cols: J Z N Q G M F B U
[ 92 125 142 118 125 136  56 196 125] : X
[150 168 111 155 123 119  83 176 134] : V
[151 161 107 151 118 113 135 122 137] : L
[170 131  89 146 137 121 162  54 126] : W
col: [ 83 135] -> F
shift -1: [161 107 151] -> [160 106 150]

cols: leris Zib notu roge Zubud bero tasu fefu pogu tuza
[ 93 105 161  95 149  92  96 125 142  98] -> H
[143 146  82 144  98 142 136 128 121 139] -> C
[142 147  84 143 109 145 136 119 135 139] -> S
[139 123 128 133 142 139 150 140 115 144] -> K
[122 128  43 122  84 122 122 142 121 127] -> Y
[139 123 128 133 132 139 150 140 115 144] -> P
col: [144 143 133] -> roge
q: [143 146  82 144  98 142 136 128 121 139] -> C
q: [142 147  84 143 109 145 136 119 135 139] -> S
shift +1: [136] -> [137]

cols: Vozad vona Negu Risip Nesu Neb vedo sibo Meved
[112 155 166 150 154 111  93  77 138] -> liv
[150 104 170 112 111  75 111  60 185] -> lizum
[119 122 211 186 164 143 133 102 110] -> puz
[150 104 170 112 191 172 114  92 154] -> kip
[121 118 184 174 211 147 137  87 107] -> sise
[108  90 129 125 168 160 150 110 128] -> Mizo
[105 117 132 111 135  47  73  84 119] -> puse
[ 93 170 198 180 175 165 137 140 125] -> Tev
shift -1: [172 114] -> [171 113]
col: [ 77  60 102  92  87 110] -> sibo
shift +1: [119 122] -> [120 123]

cols: nada zepak vitu nel
[ 47 168  60 138]  D
[129 138 108 149]  A
[ 47 168  60  63]  E
[118 148 137 113]  T
[118 148  96 167]  R
shift +1: [118 148 137] -> [119 149 138]
shift -1: [148] -> [147]
shift +1: [148] -> [149]

cols: rop luga vefal masas nusek Nidi Ledef likog mepug
[137 114 116 146 135 149 105 105 134] -> zot
[124  89 142 135 130 155 120  87 151] -> niv
[ 97 167 140  72  54 139 149 139 127] -> deg
[141  74 164  94 121 114  96 134 186] -> pelar
shift +1: [149] -> [150]
shift -1: [140  72  54 139] -> [139  71  53 138]
col: [ 87 139] -> likog
shift -1: [142 135] -> [141 134]
shift +1: [130 155 120  87] -> [131 156 121  88]
col: [151 127 186] -> mepug

cols: zume rumuv sitaz zikog rak Sirat
[186 135 126 127 129 129] -> vok
[216 153 129 129 128 128] -> dur
[128 128 129 130 154 217] -> Tus
[126 127 127 139 194 211] -> bal
col: [127 129 130] -> zikog
shift +1: [126] -> [127]

cols: vabuk kulon vavup takid Vebo Gul Sivi
[ 87 108 123 120 138 145 128]  mazaz
[144 136 126  99 142 120  97]  Boker
[ 58  68 132 121 131 148 141]  suz
shift +1: [148] -> [149]
col: [108 136] -> kulon
shift +1: [132 121 131 148] -> [133 122 132 149]
col: [145 120] -> Gul
col: [120  99] -> takid

cols: niva per Veg Bula tepi Sefa lir gulek
[108 107 151 158 134  59 119 126]  bire
[108 107 100 158 134  59 119 126]  kuz
[108 107 100 158 134  59 119 104]  ravas
[147 148 147 128 103 163 143 113]  vam
[173 134 126 147 153 144 148  92]  dimu
[104  98 127 133 160 104 115 119]  Ziki
[ 99  98 128 106 127 172 146 147]  Kigik
[104  98 127 133 160 104 164 104]  nobi
[153 151 133 112  80 142  76 130]  bem
col: [108 108 108 147 173 104  99 104] -> niva
col: [100 147] -> Veg
shift +1: [128 103 163] -> [129 104 164]

cols: sikun rorov Nare sif rese zok laf
[ 85  75  87 142 158  65 133] = pogi
[107 139 132 122 115 155 147] = Vad
[107 124 132 122 115 155 147] = Galo
[ 99  73  93 148 165  59 122] = regek
col: [133 147 147] -> laf
col: [122 122 148] -> sif

cols: rino mib romod topok Gobu ker Vukub
[160 140 160 152 165 131 174] -> Vazi
[146 181 149 147 162 134 171] -> sus
[147 125 139 148 163 102 151] -> bugan
[103  74  81 143 158  42 117] -> mirun
[146 181 149  86  61 147  41] -> lonu
[165 131 144 154 168  88 150] -> Sidu
shift -1: [149  86] -> [148  85]
col: [ 61 168] -> Gobu
shift +1: [168] -> [169]
shift -1: [162 134] -> [161 133]
shift -1: [139 148 163] -> [138 147 162]
shift +1: [61] -> [62]
col: [140 181] -> mib

cols: Nezon muv zoke Goveg kidi vafud lek deduz
[143  90 107  65  69 134 142 144] = tok
[143  87 105  61  65 134 143 145] = vudu
[143  90 107  65  69 134 139 144] = Zuned
[143  82  98  54  55 135 145 146] = Bebod
[143  85 102  57  60 135 144 146] = feb
q: [143  85 102  57  60 135 144 146] -> feb
shift -1: [98 54 55] -> [97 53 54]
shift +1: [57] -> [58]

cols: lel pab zivil Rut
[ 47  83 110 123] -> Zani
[ 84 133  75 152] -> fod
[175 171 166 113] -> rin
[171 143 177  95] -> Safa
[ 47  83 110 140] -> Gabur
[166 141  85 122] -> Bop
[125 119 141  69] -> zuz
shift -1: [85] -> [84]
col: [143  83 141] -> pab
col: [171 143  83 141 119] -> pab
col: [110  75 166] -> zivil

cols: muto deba nulo bor soko pemu Sal Geped Guz
[156 113 123 179  77 146 155 136  83]  pomo
[113 115 152 167  66 157 161 186  72]  Ter
[102 163  75 108 146 143 173 120 197]  bakor
[ 79 126 142  38 143 150 191 139 188]  Ruz
shift -1: [108] -> [107]
col: [186 120] -> Geped
col: [113 115] -> deba
shift +1: [120] -> [121]
col: [155 161] -> Sal
shift -1: [66] -> [65]

cols: Folu fose Kem nitul sivot tavir meba
[197 217 192 196  95 152 150] = led
[197 217 196 196  95 152 150] = gonu
[163  66 195 104  95 154 204] = nivob
shift +1: [163  66] -> [164  67]
col: [196 195] -> Kem
col: [150 150] -> meba
shift +1: [196] -> [197]
col: [196 196] -> nitul
col: [196 104] -> nitul
shift +1: [196] -> [197]

cols: dugat lidi koma Zavu feru Zoti moler Vore votis
[109 136 144 106 102 174 120 111 125] = Nupek
[123 131 164 113 127 152  95  58 140] = Simul
[124 142 149  97  89 175 115 107 113] = Milu
[179 138 141 104  76  91 114 106  95] = sep
[128 120  96 137 106  93 147 173 116] = pob
[109 126 157 119 138 159  99  69 146] = dirog
[138 132 108 106  65 121 152 188  90] = dube
[125 126 165 119 138 140  91  49 147] = bufit
[168 151 141  80  43 140 127 140  75] = kamu
col: [144 164 149 141] -> koma
col: [152 175] -> Zoti

cols: bim far radu Beze boda golog
[ 71 182 189  84 135 167] = veza
[ 71 182 189  84 135 204] = vozi
[ 71 141 189  84 135 204] = nefeb
shift +1: [189  84 135] -> [190  85 136]
col: [167 204] -> golog
shift -1: [71] -> [70]
q: [ 71 182 189  84 135 167] -> veza
shift -1: [189] -> [188]

cols: vot Pinub Tebu vid zote mesi Gobot fil mab mabo
[156 189  75 105 102 156 160 125 167 162]  Zigeb
[147 123 114 122 119 159 164  94 132 151]  Puded
[139 162 124  93 111 113  92  95 152 165]  Zovat
[152 144 142 150 116 137 105 132 132 153]  zozag
[ 58 143 185 149 163  68  43 131 153 158]  punu
[174 148 164 122 111 143 138  71 130 149]  tezag
[ 97 150 143 152 118 127  93 116 142 123]  Nebu
[137  51 140 109 161 137 156  90 106  44]  kalen
shift -1: [ 75 105 102 156] -> [ 74 104 101 155]
col: [ 75 114 124 142 185 164 143] -> Tebu
shift -1: [122 111 143] -> [121 110 142]

cols: depo Fisa Ral kade guvok Sok ges
[159  55  56 148 111  74 175] : rela
[159  55  56 123 115 156 144] : gon
[159  55  56 216 162 130 148] : Sufa
q: [159  55  56 148 111  74 175] -> rela
col: [111 115] -> guvok
shift -1: [ 56 123 115 156] -> [ 55 122 114 155]
q: [159  55  56 216 162 130 148] -> Sufa

cols: Kizi doba fom mami Tufig niru suto Varu Tiz
[100  83  78  96 101 138 178 118  90] = dek
[ 95  76  61  90  91 140 190 125  81] = Siza
[114 102 113 108 119 131 152 112 109] = lep
[117 106 118 110 120 130 148 112 112] = maroz
shift -1: [102] -> [101]
col: [190 152 148] -> suto
shift -1: [90 91] -> [89 90]
col: [ 76 102 106] -> doba
shift +1: [96] -> [97]

cols: Kofe rezud gubu ruk kini
[122 125 152 160 162]  pava
[132 140 130 126 111]  lape
[145 150  84 120 151]  zozo
[133  80  53 101 155]  dod
[126 157 107 138  78]  buba
[144 133 106 156 141]  vubo
[144 103 172 160 130]  kar
[133  80 146 101 155]  sebi
[ 65 100 153  60 138]  lef
[ 97  96 163  53 111]  Zade
col: [145 133] -> Kofe
col: [126 120 101 138 156 160 101  60] -> ruk
col: [138 156 160 101] -> ruk
col: [140 150  80 157 133 103] -> rezud
shift +1: [65] -> [66]

cols: kefik mopan taf Las Tik
[128 128 128 128 127] : mut
[ 98 193 139 145  61] : tuko
[124 148 126 109  95] : lirez
[ 98 193 139 160  61] : Ret
shift +1: [193 139 145] -> [194 140 146]
col: [128 193] -> mopan
shift +1: [126] -> [127]
col: [ 98 124] -> kefik

cols: mal ruzi Duso mun Zod rere pasun nifed
[ 88 112 108 207 164  85  50 191] -> Lezif
[172  89 116  95  96  80  69 169] -> Pori
[133 102 195 150  63  97 125  49] -> kot
[114  74 174 105  76 184 175 205] -> kol
[111 170  48  59  93 136 208 117] -> Tedu
[172 165  87  66 189 115  95 199] -> Gid
[159 195 124  62 148  97 185 129] -> Gar
[ 88  52 110  96 176 184 143 119] -> buros
[123  63 188 192 182 117  77 138] -> basut
[ 75  80 173  61 136  52 157 165] -> nolu
shift +1: [63] -> [64]
col: [172 159  88] -> mal
shift -1: [188 192 182 117] -> [187 191 181 116]
col: [116 195 174  48  87 124 110 188 173] -> Duso

